In each game, the first row plays the second. By how much does the first row win? 10 means about a draw, 20 a big win and 0 a big loss. Wins can go round in a circle. Each row has two weighted sums of its numbers, A and B, taken from their middle values. A row wins by its A times the other's B, less its B times the other's A.
-1.44 -1.20 0.13 0.38 -1.26 -1.21 -0.79 1.14 -1.43 -1.28 0.91 1.32
-1.70 -1.06 0.90 0.17 0.24 -0.24 -1.15 1.58 -1.19 -0.67 -0.22 1.33 -> 11
-0.23 0.25 -0.88 -1.65 -0.09 0.46 -0.41 1.05 -0.25 -0.37 0.23 -0.05
-1.46 -1.51 1.57 1.08 -1.09 -1.21 -1.13 1.02 -1.46 -1.12 0.70 1.34 -> 7
0.94 1.09 -0.13 -0.47 0.27 0.68 1.04 -0.48 0.68 0.23 -0.20 -1.44
-0.71 -0.72 -0.53 -0.08 -0.61 -0.18 -0.68 0.73 -0.82 -1.09 0.30 0.09 -> 10
0.64 0.94 -0.70 -0.08 0.76 0.80 0.03 -0.31 0.56 -0.02 0.69 -0.96
0.47 0.86 -0.62 0.38 0.44 1.08 0.39 0.11 0.47 0.04 0.34 -0.68 -> 11
1.01 0.01 -0.69 -0.23 0.53 0.48 0.75 -0.89 0.95 1.34 0.17 -0.95
-0.49 -1.02 1.21 -0.12 -1.35 0.45 -0.46 0.64 -0.60 -0.72 0.42 0.17 -> 10
-1.20 -0.56 0.65 -0.33 -0.78 -0.62 -0.53 1.16 -1.03 -0.75 -0.14 0.30
-0.42 -0.14 0.17 -0.62 0.14 -0.88 -0.87 0.81 -0.31 -1.34 0.78 -0.49 -> 7
0.35 1.40 -0.41 0.19 -0.23 0.21 0.83 -1.05 0.80 -1.52 0.96 -1.16
1.28 0.38 -0.13 0.53 2.24 -0.14 1.30 -1.57 1.44 1.65 -0.46 -0.43 -> 16
0.29 -0.69 0.07 -0.27 -0.45 -0.01 -0.52 0.31 -0.03 -0.20 -0.10 0.08
0.97 0.42 -1.29 -0.04 0.95 0.28 1.42 -1.11 1.09 1.29 -0.46 -0.89 -> 9
0.62 1.56 -1.55 0.40 0.63 0.89 0.42 0.19 0.49 0.33 1.28 -0.69
-0.79 -0.30 0.59 -0.23 -1.36 1.47 -1.08 1.03 -1.06 -0.60 0.46 0.23 -> 7
-0.45 -0.18 -0.37 -0.57 -0.93 1.03 -1.03 0.72 -0.71 -0.84 -0.04 -0.61
-0.10 0.11 -0.06 -0.55 -0.45 0.17 -0.34 0.28 -0.26 -0.57 -0.88 -0.25 -> 8
1.87 0.04 0.08 0.24 1.91 -0.45 1.07 -1.61 1.41 1.72 -0.18 0.03
-1.04 -1.87 0.64 0.87 -0.94 -0.60 -0.64 0.81 -0.99 -1.05 0.09 0.87 -> 8
1.23 0.39 -0.54 0.21 1.14 1.11 -0.17 -1.37 1.23 0.92 0.13 -0.43
-0.11 0.09 -0.75 -0.15 -0.29 0.19 0.31 0.55 -0.14 -1.18 0.00 -0.72 -> 9
1.44 0.26 -0.62 0.32 1.42 0.20 0.61 -0.76 0.89 0.86 -0.04 -0.09
0.73 1.03 -1.14 -1.03 -0.91 1.24 0.42 0.14 0.27 -0.05 0.66 -0.84 -> 10
-1.43 -0.63 1.18 0.14 -0.78 -0.86 -0.63 1.17 -0.78 -0.63 -0.18 1.35
0.41 1.60 -0.38 -0.38 -0.08 0.85 0.44 -0.43 0.50 -0.02 -0.79 -0.94 -> 11
1.21 1.43 -0.10 -0.08 0.47 0.22 0.42 -1.20 1.09 1.00 0.01 -1.39
-1.38 -1.78 1.90 0.70 -0.59 -1.15 -1.17 0.69 -1.61 -0.64 0.51 1.66 -> 2
-1.29 -0.66 0.89 0.78 -1.00 -1.44 -0.85 1.17 -1.16 -0.72 0.20 0.91
1.07 1.22 -1.13 1.14 0.96 -0.22 0.08 -0.51 0.76 0.69 0.54 -0.18 -> 9
1.00 0.88 -2.25 -0.13 1.46 0.53 1.17 -1.28 1.27 1.06 -0.45 -0.71
-0.79 -0.29 0.24 -1.08 -0.65 -0.20 -0.21 0.76 -0.36 -0.90 -0.21 0.07 -> 7
-0.57 -0.38 0.07 -0.43 -1.26 0.50 -0.71 0.28 -0.31 -0.44 0.44 -0.31
1.06 0.03 0.24 -0.20 2.74 -0.10 1.40 -1.36 1.63 2.05 -0.42 -1.13 -> 10
-0.15 -0.19 -0.55 -0.77 -0.27 1.08 -1.06 0.64 -0.31 -0.89 -0.09 1.31
0.92 1.16 -0.66 0.09 0.95 -0.84 0.35 -1.48 1.16 1.24 0.13 -0.66 -> 9
-0.13 -0.69 -0.22 -0.86 -0.78 0.43 -0.17 1.08 -0.29 -0.81 0.00 -0.37
-1.73 -1.74 0.56 -0.18 -0.99 -1.17 -0.82 1.09 -1.15 -0.51 0.41 1.42 -> 10
1.05 0.02 1.10 -0.02 2.10 -0.41 1.77 -1.64 1.58 1.25 -0.50 0.26
0.02 0.90 -1.12 -0.23 -0.09 1.00 0.05 -0.05 0.20 0.15 0.75 -0.76 -> 10
0.98 0.32 0.08 0.34 1.83 -0.77 2.56 -1.38 1.38 1.67 -0.58 -0.78
0.82 0.35 0.14 -0.57 2.00 -1.46 1.64 -1.38 1.07 1.63 0.08 0.12 -> 12
-1.56 -3.45 0.92 0.88 -0.59 -1.96 -0.09 0.34 -1.51 -0.90 0.50 1.81
0.07 -0.17 -0.28 0.20 -0.69 0.05 -1.30 1.44 -0.65 -0.85 0.10 0.06 -> 11
-0.85 -0.57 0.46 0.33 -1.01 -0.89 -0.88 0.82 -1.03 -1.32 -0.32 0.55
-0.75 -1.31 -0.24 0.50 -0.72 -0.47 -0.95 1.28 -1.07 -0.68 0.31 0.06 -> 11
0.59 1.07 -0.25 0.15 1.33 0.93 0.50 -0.42 1.27 0.80 0.34 -1.35
0.34 1.20 -0.14 -0.26 0.41 0.69 0.58 0.06 0.49 0.67 -0.18 -0.75 -> 17
0.80 -0.07 -1.13 -0.48 -0.50 1.83 -0.02 0.28 0.24 -0.11 -0.48 -1.14
0.85 0.67 0.24 -0.08 2.02 -0.41 1.14 -1.22 1.45 1.51 -0.11 -0.24 -> 3
-0.28 -0.65 -0.42 -0.60 -0.59 0.09 -0.82 1.09 -1.45 -1.30 -0.11 0.49
0.31 0.38 -0.58 -0.59 -0.87 1.54 -0.61 0.50 -0.15 0.12 -0.72 -0.39 -> 5
0.83 -1.15 -0.10 -0.14 0.49 0.81 1.38 -0.93 0.79 0.41 -0.04 -0.31
-1.06 -1.15 -1.34 0.23 -1.25 -0.64 -0.84 1.09 -1.23 -1.17 0.15 1.12 -> 9
-1.79 -1.76 1.13 0.70 -0.40 -1.47 -0.47 0.73 -1.77 -0.97 0.11 2.37
-1.58 -1.34 1.10 1.15 -0.75 -2.37 -1.47 1.46 -1.53 -1.01 0.86 2.39 -> 16
-0.89 -0.89 0.81 -0.28 -0.70 -0.55 -0.91 1.42 -0.88 -1.02 0.02 0.00
0.84 1.03 -0.87 -0.30 0.61 0.41 0.82 -0.73 1.15 1.16 0.74 -1.08 -> 11
1.13 0.60 -0.18 -0.38 1.27 0.48 1.43 -1.31 1.27 0.86 -0.34 -1.01
-0.66 -0.16 1.70 -0.52 -0.64 0.08 -1.09 -0.62 -0.54 -1.36 -0.78 0.13 -> 9
-1.30 -2.64 0.36 0.11 -0.26 -0.70 -0.15 1.17 -1.24 -1.69 -0.46 0.91
-0.66 -0.59 -0.08 -0.49 -0.42 0.11 -0.79 0.68 -0.72 -1.11 -0.18 -0.08 -> 10
0.99 0.47 -0.18 -0.50 1.04 -0.60 1.93 -1.65 1.08 1.35 -0.05 0.10
1.09 1.13 -1.64 -1.73 0.61 0.75 0.84 -1.27 1.09 1.20 0.02 -0.89 -> 8
0.93 1.04 -0.63 -0.12 0.33 0.86 0.47 -0.41 0.99 0.53 0.02 -1.49
1.17 1.07 0.84 0.33 2.02 -0.20 1.17 -1.79 1.46 1.45 -0.63 -0.14 -> 6
0.09 0.19 -0.38 0.12 -1.01 0.87 -0.85 0.41 -0.19 -0.10 -0.31 -1.01
1.56 0.61 -1.78 0.32 1.80 0.40 0.47 -1.10 1.03 1.08 0.28 -0.49 -> 10
-0.19 -1.05 -0.26 -0.61 -0.95 -0.06 -1.36 0.90 -0.77 -1.04 0.12 0.62
-1.45 -1.19 0.94 0.84 -0.83 -0.77 -0.64 1.08 -1.33 -0.71 0.50 1.40 -> 14
-0.86 -0.45 -0.02 -0.12 -0.92 0.34 -0.48 0.95 -0.51 -1.27 -0.45 1.07
1.21 0.05 -1.54 0.01 1.25 0.14 0.46 -0.86 1.25 1.38 -0.01 -0.95 -> 3
0.26 0.74 -0.23 -0.75 -0.54 0.56 -1.70 0.55 -0.10 -0.16 -0.25 -0.42
0.48 1.47 -0.65 -0.48 -0.11 1.00 0.33 0.14 0.21 0.25 0.06 -1.14 -> 10
1.03 1.26 -0.52 -0.36 0.58 0.59 1.12 -0.54 0.77 0.83 -0.84 -1.05
-1.24 -1.31 0.09 0.86 -1.57 -2.14 -1.43 0.92 -1.63 -0.78 0.80 2.44 -> 14
0.04 0.46 -0.06 -0.47 -0.37 0.88 0.23 -0.19 0.04 0.38 -0.27 -0.01
-1.53 -1.43 1.57 0.94 -1.06 -1.96 -1.37 1.54 -1.59 -0.96 0.45 2.20 -> 11
-0.60 -0.87 -0.32 -0.72 -0.77 0.27 -0.34 1.12 -0.68 -0.53 0.31 0.16
-0.15 -0.72 0.43 -1.04 -1.51 0.04 -0.58 0.84 -0.48 -1.09 0.02 -0.15 -> 13
0.73 0.60 -0.72 -0.22 0.67 0.48 1.05 -1.14 0.38 1.28 -0.30 -1.18
1.18 0.54 -0.33 -0.04 2.02 -0.18 1.37 -1.63 1.41 0.81 -0.77 -0.12 -> 10
-1.44 -0.89 0.44 0.58 -0.40 -0.89 -0.97 1.01 -1.59 -5.78 0.32 1.19
0.49 0.74 -0.50 -0.02 -0.30 1.82 0.32 -0.80 0.13 -0.06 -0.26 -1.05 -> 11
0.82 0.39 -0.20 -0.36 -0.91 0.66 0.01 -0.17 0.61 0.48 -0.22 -0.45
0.64 1.15 -0.53 -0.65 0.42 1.29 0.42 0.08 0.66 0.24 -0.55 -1.17 -> 5
0.39 0.63 -0.54 -0.08 -0.13 0.26 1.94 0.79 0.18 -0.06 -0.28 -1.10
-1.58 -0.82 1.49 0.60 -0.51 -1.60 -1.44 0.91 -1.52 -1.11 0.99 2.19 -> 6
-1.37 -1.26 0.72 1.48 -0.45 -0.03 -2.22 0.45 -1.23 -0.94 0.56 1.34
-1.79 -1.25 1.34 1.38 -1.11 -2.33 -0.95 1.15 -1.82 -0.77 0.19 2.37 -> 8
-0.22 0.22 -0.58 0.23 -0.22 0.45 -0.52 0.49 -0.20 -0.68 0.20 0.17
-0.59 -0.19 0.22 -0.14 -0.89 0.36 -0.76 0.81 -0.63 -0.99 -0.15 -0.01 -> 10
-0.95 -0.58 0.02 -0.19 -0.76 0.00 -0.81 -0.19 -0.71 -0.73 0.22 1.07
-0.72 -1.13 -0.24 -0.14 -0.59 0.10 -0.75 0.51 -0.71 -0.97 -0.43 0.30 -> 7
0.05 0.48 -0.06 -0.30 0.46 0.61 0.54 -1.27 1.06 0.74 0.06 -0.92
0.37 1.07 0.53 -0.53 -0.23 1.66 0.15 -0.43 0.57 0.94 0.22 -0.68 -> 10
0.80 0.84 -0.21 -0.40 0.21 0.58 1.08 -0.74 0.51 0.04 0.42 -0.96
1.09 0.00 -0.01 0.03 1.66 -0.50 1.18 -1.59 1.17 1.43 -0.28 -0.82 -> 12
-0.92 -1.43 0.17 0.16 -0.92 -0.57 -1.56 1.04 -1.19 -0.86 -0.13 1.31
1.11 1.18 -0.64 -0.63 1.00 0.67 0.91 -1.11 1.22 1.45 -0.51 -0.93 -> 8
-1.65 -1.83 1.07 0.95 0.22 -1.61 -1.43 0.81 -1.86 -0.86 0.73 1.75
1.18 0.76 0.24 -0.28 1.34 1.24 1.68 -1.04 1.53 2.26 -1.21 -0.03 -> 14
-0.48 -0.82 -0.15 -0.41 -1.18 0.44 -0.21 0.96 -0.83 -1.13 0.21 0.61
-1.13 -0.26 -0.18 0.00 -0.75 -0.30 -0.45 0.69 -0.85 -1.30 0.27 0.18 -> 13
0.10 0.50 -0.77 0.14 -0.47 0.55 -0.17 0.32 0.09 0.20 0.35 -1.37
0.96 0.92 -0.01 -0.21 1.09 0.64 1.20 -0.91 0.88 1.20 -0.60 -1.01 -> 10
1.10 0.46 0.27 0.24 1.01 0.10 1.71 -1.71 1.24 1.72 -0.37 -0.33
-0.73 -1.03 0.60 0.84 -0.76 -0.14 -1.09 1.37 -0.84 -0.88 -0.95 0.76 -> 10
-1.89 -1.95 0.99 1.36 -0.55 -1.48 -1.21 1.16 -1.12 -0.76 0.69 2.34
1.10 0.01 0.18 -0.16 1.98 -0.29 1.46 -1.24 1.49 1.53 -0.01 0.38 -> 13
-0.80 -0.86 -0.02 -1.05 -0.80 0.20 -1.38 0.86 -0.76 -1.32 0.10 0.20
-0.82 -1.25 0.49 0.25 -0.74 -0.46 -0.69 0.90 -0.96 -1.03 -0.70 1.03 -> 12
0.95 -0.17 -0.23 0.18 0.44 0.35 1.11 -1.21 0.96 0.78 -0.10 -0.84
1.14 1.04 -0.49 -0.14 2.08 0.67 1.28 -0.79 1.07 1.34 0.28 -1.13 -> 12
-1.23 -1.07 0.24 -0.15 -0.74 -0.92 -0.96 0.98 -1.20 -0.76 0.72 1.31
-0.96 -1.07 0.29 0.08 -1.26 0.06 -1.13 0.98 -0.93 -0.77 -0.27 0.28 -> 10
0.68 1.05 -0.72 0.05 0.19 0.35 1.33 -1.73 0.86 0.65 -0.04 -1.74
-1.27 -0.90 0.02 -0.03 -1.53 -0.07 -0.57 0.41 -0.88 -0.90 -0.41 0.45 -> 3
0.52 0.99 -0.27 -0.44 0.18 0.48 0.69 -0.07 0.39 -0.16 -0.11 -0.94
0.52 -0.05 -0.56 -0.26 -0.62 0.81 0.11 -0.12 0.28 -0.18 -0.23 -0.89 -> 12
-1.58 -1.89 0.94 0.56 -0.75 -1.76 -0.62 0.50 -1.57 -0.78 0.64 1.77
-0.25 0.53 -0.10 -0.35 -0.98 0.35 0.54 0.71 -0.12 -0.36 -0.57 -1.03 -> 7
-0.68 -0.19 -0.15 0.68 -1.24 0.62 -0.59 1.03 -0.47 -1.10 -1.84 -0.29
-1.72 -1.37 1.53 0.37 -0.74 -1.05 -1.33 0.75 -1.44 -0.46 0.65 1.23 -> 12
0.16 0.30 -0.51 -0.06 -0.39 0.37 0.78 -0.11 0.01 -1.30 -0.20 -0.61
0.77 1.18 -1.05 -0.25 0.35 0.97 0.95 -0.09 0.56 0.29 -0.26 -1.30 -> 6
0.75 -0.37 -0.41 0.68 -0.45 0.43 0.28 -0.32 0.61 -0.24 0.16 -0.78
0.77 -0.53 -0.12 -0.44 2.02 -0.47 1.42 -1.42 1.30 1.77 0.48 -0.39 -> 11
0.16 0.83 -0.36 -0.53 -0.31 0.53 -0.02 0.30 0.19 0.48 0.11 -1.23
-0.87 -0.90 -0.30 -0.11 -1.04 -0.38 -1.20 0.83 -0.81 -0.75 0.03 0.84 -> 14
-1.37 -1.79 1.00 0.81 -0.68 -1.82 -0.92 1.08 -1.38 -0.62 0.43 1.80
0.29 0.50 -0.17 -0.46 0.37 1.03 -0.02 0.22 0.12 -0.42 0.38 -0.68 -> 11
1.17 0.29 -0.27 -0.53 1.38 0.73 1.00 -1.66 1.14 2.00 0.20 -0.37
1.00 0.49 -0.41 -0.23 1.92 -0.22 0.84 -1.21 1.58 1.29 0.10 -0.48 -> 11
0.61 0.71 -0.92 0.02 1.18 0.20 0.62 -0.84 1.43 0.96 -0.23 -0.70
-0.89 -1.49 0.75 0.53 -0.73 -0.07 -1.11 0.00 -1.07 -0.99 0.27 1.01 -> 5
-1.56 -1.41 1.07 0.41 -0.56 -2.27 -1.05 1.19 -1.69 -2.46 1.72 2.15
1.15 1.52 -0.38 0.41 0.92 0.45 0.67 -1.03 0.97 0.22 0.10 -1.72 -> 17
-0.16 0.08 -0.34 -1.12 -0.22 0.52 -0.48 0.55 -0.46 -1.49 -0.05 -0.26
-2.29 -1.81 0.96 1.23 -0.88 -1.62 -0.46 0.80 -1.38 -0.57 0.84 2.33 -> 13
-0.40 0.19 -0.52 -0.23 -0.52 -0.14 -0.62 0.74 -0.44 -0.71 0.02 -0.07
0.84 1.11 -0.59 -0.61 0.36 0.63 0.23 -0.74 0.93 0.33 0.31 -1.05 -> 9
0.48 1.54 -0.59 0.02 -0.06 0.60 0.05 -0.20 0.47 0.19 0.24 -1.23
0.71 0.42 -0.80 0.31 -0.01 1.75 -0.02 -0.68 0.48 0.35 0.29 -1.28 -> 4
0.44 0.85 -1.01 0.35 0.26 0.81 0.39 -0.23 0.70 0.38 -0.26 -1.90
1.18 1.08 -1.02 -0.38 1.20 0.46 0.55 -1.78 0.95 0.77 0.17 -0.78 -> 4
-1.57 -0.13 1.01 0.30 -1.24 -0.86 -0.96 1.39 -1.43 -0.62 -0.08 1.32
-1.96 -1.11 0.78 1.04 -1.12 -1.62 -0.83 1.29 -1.51 -0.92 0.41 2.32 -> 10
0.74 2.01 -0.35 -0.36 2.01 -0.04 0.88 -2.12 1.52 1.77 -0.28 0.45
1.50 0.34 0.12 -0.14 1.54 -0.04 1.04 -1.81 1.28 1.81 0.34 -0.02 -> 10
-0.88 -0.84 1.35 0.34 -0.92 0.02 -1.24 1.24 -1.31 -1.24 1.67 0.89
-1.25 -1.63 0.55 0.04 -0.79 -1.35 -0.98 1.09 -1.13 -0.85 -0.16 0.68 -> 12
-0.10 0.12 0.10 -0.51 -1.01 0.20 -0.67 0.89 -0.54 -0.74 -0.35 -0.09
-0.46 -0.28 1.68 -0.55 -1.16 0.62 -0.31 0.91 -0.50 -1.06 0.57 0.24 -> 10
0.40 1.51 -0.45 -0.91 -0.29 -0.06 0.27 0.03 0.13 0.09 0.19 -1.01
1.08 0.39 -0.27 0.49 1.82 -0.19 1.80 -1.36 1.62 1.36 -0.52 -0.20 -> 9
1.03 0.71 -1.19 0.42 0.65 1.23 0.52 0.36 0.99 1.07 -0.71 0.02
1.10 0.55 0.49 0.09 2.37 -0.86 1.69 -1.72 1.34 1.48 -0.46 0.15 -> 3
-0.05 0.25 -0.29 -0.57 0.65 0.74 0.15 0.15 -0.32 -0.76 -0.25 -0.10
0.64 1.08 -0.02 0.58 -0.09 0.95 0.55 -0.41 0.93 0.84 0.06 -1.13 -> 11
-1.65 -0.99 1.53 1.07 -0.33 -1.79 -0.70 0.83 -1.49 -0.78 0.87 2.19
-1.34 -0.55 0.01 -1.07 -0.57 -0.57 -0.86 1.26 -1.03 -1.26 -0.20 0.93 -> 10
-1.23 -0.41 0.17 0.14 -0.51 -1.20 -2.09 1.03 -0.93 -0.78 0.26 0.34
-1.53 -1.65 1.01 0.37 -0.47 -1.29 -1.65 0.98 -1.57 -0.93 0.47 1.60 -> 2
0.70 0.73 -0.52 -0.86 0.16 0.98 0.10 -0.25 0.46 0.56 0.14 -1.09
-0.85 -0.83 0.16 0.10 -0.48 -1.13 -1.25 0.55 -0.97 -1.12 0.73 0.59 -> 9
0.82 1.59 0.21 0.31 0.86 0.98 1.19 -0.83 1.04 1.30 -0.70 -0.99
-0.59 -0.42 0.17 -0.54 -0.27 0.11 -1.47 1.12 -0.97 -1.25 0.68 0.07 -> 9
-1.07 -1.15 0.56 0.24 -1.80 -1.14 -1.79 1.00 -1.33 -1.15 -0.29 1.83
0.84 0.88 0.38 0.40 1.25 0.06 1.20 -1.46 1.09 1.74 -0.31 -0.87 -> 16
0.61 1.12 -0.84 -0.18 0.09 0.77 0.03 -0.26 0.47 -0.03 -0.03 -0.68
-2.24 -1.42 0.30 0.80 -0.19 -0.92 -0.71 1.21 -1.48 -1.02 0.61 1.93 -> 10
0.91 0.77 -0.41 -0.62 0.07 0.66 0.47 -0.33 0.57 0.33 -1.09 0.17
1.33 1.53 -0.67 -0.18 0.82 1.15 0.76 -0.77 0.88 0.43 0.71 -0.87 -> 12
-1.58 -2.19 1.01 1.07 -0.85 -2.01 -0.88 0.82 -1.43 -1.02 0.51 1.73
0.22 0.06 -0.51 -0.37 -0.02 0.68 0.10 -0.05 0.37 0.30 -0.12 -1.06 -> 12
-0.27 -0.23 -0.53 -0.19 -0.48 0.19 -1.41 0.39 -0.65 -1.11 0.17 -0.13
0.82 0.67 -0.53 0.00 0.01 0.67 0.62 -0.36 0.71 0.14 0.12 -0.86 -> 9
0.10 0.43 -0.69 -0.15 -0.32 0.55 -0.55 0.47 0.08 -0.46 -0.05 -0.76
0.93 0.78 -1.62 0.27 0.34 1.40 0.54 -0.58 0.76 0.66 0.17 -0.65 -> 11
-1.71 -1.54 2.01 0.53 -0.39 -0.85 -1.31 0.99 -1.98 -0.76 0.48 1.05
-1.48 -1.65 0.00 0.43 -0.41 -1.10 -0.74 1.62 -1.35 -0.73 0.66 1.74 -> 13
-0.51 -0.14 -0.07 0.56 -0.35 0.33 -0.29 0.76 -0.60 -0.60 -0.14 -0.03
-1.50 -1.23 1.34 0.61 -0.64 -1.40 -0.67 0.56 -1.50 -0.65 0.31 1.27 -> 9
0.74 0.77 -0.74 -0.03 0.69 0.55 0.30 -0.52 0.76 0.93 -0.74 -1.00
-0.46 -0.57 0.20 -0.52 -0.98 0.26 -0.58 1.43 -0.50 -0.71 -0.46 -0.22 -> 14
1.39 0.99 0.16 -0.14 0.89 1.30 0.76 -1.02 0.95 0.92 -0.05 -0.45
-1.53 -2.12 1.49 1.50 -0.27 -1.38 -0.97 0.72 -1.83 -0.89 0.66 2.25 -> 12
1.16 0.43 0.12 0.06 1.82 -0.30 0.49 -1.90 1.13 0.95 0.92 0.83
0.86 -0.45 0.27 -0.06 2.06 -0.72 1.59 -1.82 1.35 1.76 -0.77 0.29 -> 10
1.11 1.29 -0.59 0.26 1.51 -0.03 0.43 -0.88 1.24 1.51 0.00 -1.27
1.01 0.51 0.30 0.03 1.25 1.49 0.80 -0.90 1.20 1.59 -0.96 -0.54 -> 11
1.09 0.37 -0.39 0.24 1.39 0.01 1.06 -1.33 1.10 1.35 -0.10 -0.57
1.13 0.33 -0.39 0.23 2.22 -0.08 1.72 -1.52 1.24 1.90 -0.43 -0.05 -> 11
-0.15 0.84 0.16 -0.89 -0.51 0.34 0.49 0.86 -0.17 -0.74 -0.02 -0.57
-0.68 -0.85 -0.17 -0.34 -1.05 0.38 -0.64 1.19 -0.65 -1.01 0.62 0.15 -> 13
